Each named turn below is shown by a few rows before and after it. Which turns, in which order, take the first row of each later pair to the second? The first pair is answered.
turn kud:
[ -2   1  -8  15  -6   2   7  14  14  12  -5 -13 -15   7  20 -19   6 -18
 -11  28 -13  -2  -8   3  -5  -5  -2   1   5   8  -8 -11   6 -15  -2   8]  ->  [  5   7  11  12  -5  -1  16   9  29   3  -7   8  -3   8   8 -11   4  -2
 -21  -9  -5 -10  -1  14 -15  -8   0   6 -23  17  -1  -4  -2 -12  14  13]
[-13  -6  15  23 -19 -23 -30  36   9  -4 -21   8 -10 -27 -27 -24  -2 -23
   5 -17   0  -2   1  19  19  11  13   6 -17 -11   2   3 -23  -2 -10  -1]  ->  [  6 -10  -3  33  -8  -3 -15  -4  -1   4 -29  -9 -44  -5 -15 -41   8 -15
 -11  23 -17   3   6 -13 -14   3  15  -8  -3 -16  -7   2 -16   4 -15  18]
[ -9  -7  -6  -2  -8  -3   2  11 -16   2  -2  -7  -5  -4   1 -11   8  11
   2  22   9  -3   2  -3  20 -11  -9 -13   1 -12   1  -2   6  -7  -4   4]  ->  [  1   6   5  -5  -4   1  11  -5  -3   2  -4   4   1   1  -7  -4  10  26
  -7   2  13  -7  10  -3   6 -15 -10 -14 -15  -8   5   1  -1  -2   5  15]
[-41  -8  31 -13  25 -11  -7  12 -27  -7 -29 -14  -9  10  45  -5   5 -17
 -16  35  17  -6 -12 -19  18   3  14 -10  27 -16 -14 -15 -16 -26  16 -21]  ->  [-29  12  47 -15  36  -5  20 -23 -10 -17 -35  15  -5  18  34   7   4  12
 -37   1  21 -15   1 -25 -14  -6  14 -13 -11  -6  -5  -2 -25 -20  28  -3]
turn kose:
[ -7  -5  -4   7   1  -4   4  -5  -6  -5  -1 -12  -6  -5  13 -14   0 -12
   0  23   7  -1   2  -5   8   7 -15 -13  37   1 -13   1   7   3 -15   4]  ->  [ -1  -7  -8   0 -14  -7   0  23  -7  -9   8 -22 -11  -7   4 -18  -5 -13
  13   7   8  -3   3  21   7  11   6  -2  16   4   1  -5   7  -3 -15   0]
[  7  -4  11  -7   4  -6  -2  10  -9 -29  13  -2  12  -5 -23  -5 -11  -8
  -6 -33  -1  -9  17  29   3  11   6   3 -32   6  16  -6  -5  -1  20  22]  ->  [ -7  -6  13   0  32  -6   5 -42  -6  -9  -7  19  13  -2  -7   6  -2  -9
 -28  -2  -5  -8  17 -20   3   7 -25 -16   0   0  -6   4  -7   7  20  27]
[-18   7  -6   6  35 -13  20  -5   9   5 -16  15  19   9  40  18  15  -3
  12 -11  -7  15 -10  13  22   0 -12   9 -16 -22   1 -17 -26  11   5 -19]  ->  [ 10  -4 -19  -7  20  -1   7   5 -15  30 -21 -13   3   8  27 -11  34   5
  12  10 -10  18 -30 -17   2  -5   3  22   2 -21  -8 -33 -16  -5 -16  12]
[-14  -9 -14  -2   3  -3   6  28  -1   6 -26  -2  -3  -5   0   3   8   7
   5  -2  -1  11   4  11  26  -6  -5   1  14 -14  -8   8   2   0   7  -6]  ->  [-11 -10 -15   3   2   0   5  31  -5   7 -24  -1  -4  -5   2   0  11   7
   3   2   1   9   0   4  26  -7  -4   3  17 -14  -9   5   0  -1   4  -3]
turn Zozu:
[ 20  -8   3  -3 -29   9  -8  26 -19   3  -7   3   8   0  -1 -11   1 -10
 -10  21  -8   9 -18 -25 -17   0  -2  18   7   0 -10 -12  -1   0   0  -4]  ->  [ 16  -8   9  -1 -26   6  -9  24 -16   6  -5   8  13   1   2 -10  -5 -17
  -8  23  -6   5 -22 -28 -10   1  -5  17  10  -2 -12 -16  -2   1  -2 -10]
[ 33   4  17  -3 -13 -12  16  -8  -3  12   1  -8   9   5 -25  15  -5  21
  -2 -18   0  -3   4   7 -15   3  12  14 -19  28  -2   2  -5   3 -13  17]  ->  [ 16   5  30  -1  -9 -25   3 -14   5  12   9   7  33   1  -8  31 -16  -2
   3 -14   8  -1  -1   0   5  13  -9   9  -1  25  -8   3  -7  -2 -15   3]
[  5 -20   2  -6  -4  10   0  -9 -19  15   3  -6   9  -2   7   3   7 -16
  10  30   5 -10  -8 -28   3  14 -13  -3  37 -10 -15   0  12  -8   1   2]  ->  [ -6 -21 -11  -8  -8  13   1  21 -27  14  -8 -13   0  -5   7   1  13  -5
  17  28   1 -10  -5  -4  21   0  -9   0  35 -11 -16   1  11  -7   3 -10]
[ -1   5  -2   5  -2  -1  20 -13  -4  -4  10   2   6   9   3   0   6   2
 -21  -1  11 -11  -1 -13   7 -14   3  -3  10   1   6  -1  -5  -1   6  19]  ->  [-14   5  -3   7   2  -6  15  -7  -2  -4  13   6  12  -1  10   7   1  -4
 -18  -4  12  -9  -2  -8  19 -13 -13   0  16  -4   4   0  -5   0  11   4]
turn litu:
[ 15   1  -2 -12 -14   7  -5  17   1  -4  12  -2  -1  -5 -14  -5   5  11
  -3 -25   1  -4  -5   6 -18   3  16   5 -31   4   9   0  -5 -10   4  14]  ->  [ 14 -10  -4 -14 -14   7 -17  23 -11  18   6  -8   3 -11  -9 -10  13   7
   1   2   3  -3 -19 -16  -1   1  10   7   4   2  -6  -8  -3 -14 -10  17]
[-12   5  14  -3  26   3   9 -21  14  15 -11  12   4   2  23  14   7 -11
   4  10   1   6  -9  -5   7  19 -31 -16   5 -14   2  23   4  18   0 -19]  ->  [ -8  11  21  -5  25   4  11 -24  19  11  -5  15   9   5  20  18   5  -9
   2  -3   5   2  -6   0  -3  18 -28 -13 -12  -9   8  21  -2  19   7 -15]
[ -3 -24 -26  15  -9  16  21 -17   6  -5   7  -5 -16   4   7  -5 -14  -9
  -2  12  -1   6  15   5   0   6   4 -28  -1 -19  11   6  11  15   8  -6]  ->  [ 17 -17  -9   5 -16  16  24 -29  16  -1   7   5  -2   7  -8  -3 -10   4
 -11 -11  13  -3  18  -5 -22  10   9 -22 -14  -9  17   1  11  15  13  10]

Each pair is 2 to 3 turns apart.
[-15  -7  10  -4  -2  -5   1   8  -3 -24  14  -4  15   5   9  -7 -14 -21
   8  -1  -2   6  -7  16  -4   8  10  -6  -1  13  14  -1   0  -5   6 -14]  ->  [-25  -3   2   0  16   0  12 -17  -5  -9  -9   4   6  11  20  -1 -10  -9
  -9  13  -4   5   3  -6  -2  -2  -7 -18  15   9  -1   5  -5   2   7 -11]
Zozu then kose
[ -4  24  10  -2  26   7  23 -12  18  11   4  27   5   1  17   2 -33  20
  -2 -31  15  -2  22   8  -4  -7  -4  -5 -24   8 -11   5  11  -3  27 -17]  ->  [ 21  19  27  -8   4   2   7  -6  16  13  30  18  14   4  14  -9 -35   2
   8 -32  22  -8   5  -3 -15  11  11   4 -23  16  -5 -11  18 -10  18  -3]
kose then kose then Zozu
[ 28 -13  19  -9 -12  -4  10   0   1   1  14 -34  -2 -10  -2 -30  10  16
   1  -7  10  -6 -15 -17 -34  -9  23   5 -28  -4  16   1  15   6 -20  17]  ->  [-27 -11  24   6  22 -25   5 -14  12   4   3  -6  21 -14  29   1   0  -5
   3  17  12   2  -5 -28  17 -12 -26 -12  26 -12  -4  16   8  12 -15 -21]
kose then kose then Zozu
[-13  -7   1  14  11 -11  -3  -6  -8   2  19   2   9   7  23  13 -13 -31
   7  18   1  -2  11  -8   6  10  -7 -18  17  -6  -4   4  -3   2  -3 -23]  ->  [  7  -9  -1   2  -4  -7 -11  -2 -19  24   9  -7   3   2   8  -1   3 -19
   4  26   2  -2 -10 -30  -5   8   5  -6  25  -5 -13  -5   4  -8 -15   5]
kud then kud then kose
[ 23   3   0   3  -1   6   3 -39   2 -18  12  -6 -14  23   4  -3 -11  -7
  -9  17  -1  -4  10 -10 -44  18  11 -19 -11  -6  25  -4  -3   5  -2   9]  ->  [ -8  -6   7  -8 -12 -15 -36  16  -6  -7  16  -6  20  -4   7   3 -15 -32
  15   5  10  -3 -13   4  18  28   1  -1  22   0  12 -13   1  -8 -17 -18]
kud then litu then litu
[-34  -3 -30  31  -3   4  10  -5 -14 -22  10 -17 -18   7   6  12  -9 -19
  18  12  -7   8  14  29   3 -11  -8  -3 -11  -9  12   6  -7   3   0 -19]  ->  [-31  -1 -32  29  -1  12  18 -14 -16 -22  10 -16 -25  10  10  12  -9 -15
   8  11  -9   9  18  25  -7 -12  -8  -9 -12 -12  14   9 -12   9   1 -10]
kud then kud then kud
[  6   9  25 -16  -7 -11 -17  -3   5  24   0   0  14 -11 -15   2  -2   6
 -17 -21  21  -3 -13 -11  15  -5 -15  23  14  -4 -13  12  -4 -13 -19  15]  ->  [-15   9  28  -3  12 -13  -9 -22  14  14   3  11   7  -5   5  13 -13  -7
 -17  -9  17   5   6  -9  25  -2 -25   1  19 -10 -13  19 -10  -2 -14  -7]
kud then kose then kose
[ -7  10   3  -6 -13   4  16   3 -12  10 -30  26  -4  10 -12  -7  18  28
 -26  -9   2 -18 -15 -17 -16  -5  -4   2   5   3 -11  -2  -7  -1  -9  13]  ->  [-36  11   3  -5  -5  -4   6  15  -8  10 -30  31   9   3  -1   7   9  16
 -19  -4   3 -15 -15  -9  12  -7 -18   1  22  -3 -17   3 -13  -1  -5  -9]
Zozu then Zozu
[ 10  -1 -15  16   3  -1   4   7   8  -4  40  17 -27  28  -2 -25 -11   2
   4 -21 -14  -7   0  29  -6  -1  25  13 -41 -14  13 -23  -6   4  10  -6]  ->  [ -1  10  -2  14  30  -5  13 -41  15  21  21  43 -12  29   6  -5   1   9
 -24  -1 -13  -7  -6 -26  -8  -8  -7  -6  -3 -14 -11 -14  -9   9   7   6]
kose then litu
[ -7  -1 -34  11 -13   6  -4  23  -7 -16   5  -1 -26  10  33   9  -3  -4
  -2  34  -4  25   4  25   7  -1  -9  -7  -8 -23 -14  -4 -18  25 -18 -26]  ->  [ -4  12  -5  -8 -19  -7  -4  36   7 -10   0  27  16  -9   6  25   3  18
 -10 -26  15  12  -4  36  12  -6  -2  12 -29  -5 -19  -5 -21  15  -8  -9]
kud then kose then kud
[ 30   3  19  -4   8  12  19   8  13 -19 -14  -4 -27   8 -10 -14  11  35
  -2 -39   4  -8  14  28 -32 -16  22  11 -47   4  25  -1  -6  -4  20  15]  ->  [ 43 -17  13 -22   1  13  -3   1 -12  23 -22 -19 -30   4  -3 -34  34  30
  -3  12   3 -11 -20 -27 -30 -16  13  14  16   0  -6 -14   6 -23  -7  38]
kose then Zozu then kose
[ 22  -4   1  -4  -7  -8  12  33   4  -4   9 -13   3  -6 -23 -19 -12   3
   2  -9   9  16  10  26 -22 -14   5   4   0   9   6   8   7   8   6  -1]  ->  [ 10  -2   7   3  -1 -14  15  28  10 -11  14   0   9  -1 -22 -12 -17  -1
  -1 -16   7  20  15  36 -12 -12   1  -2  -5   5   3   9  -3  13   8 -13]
kose then kose then kose
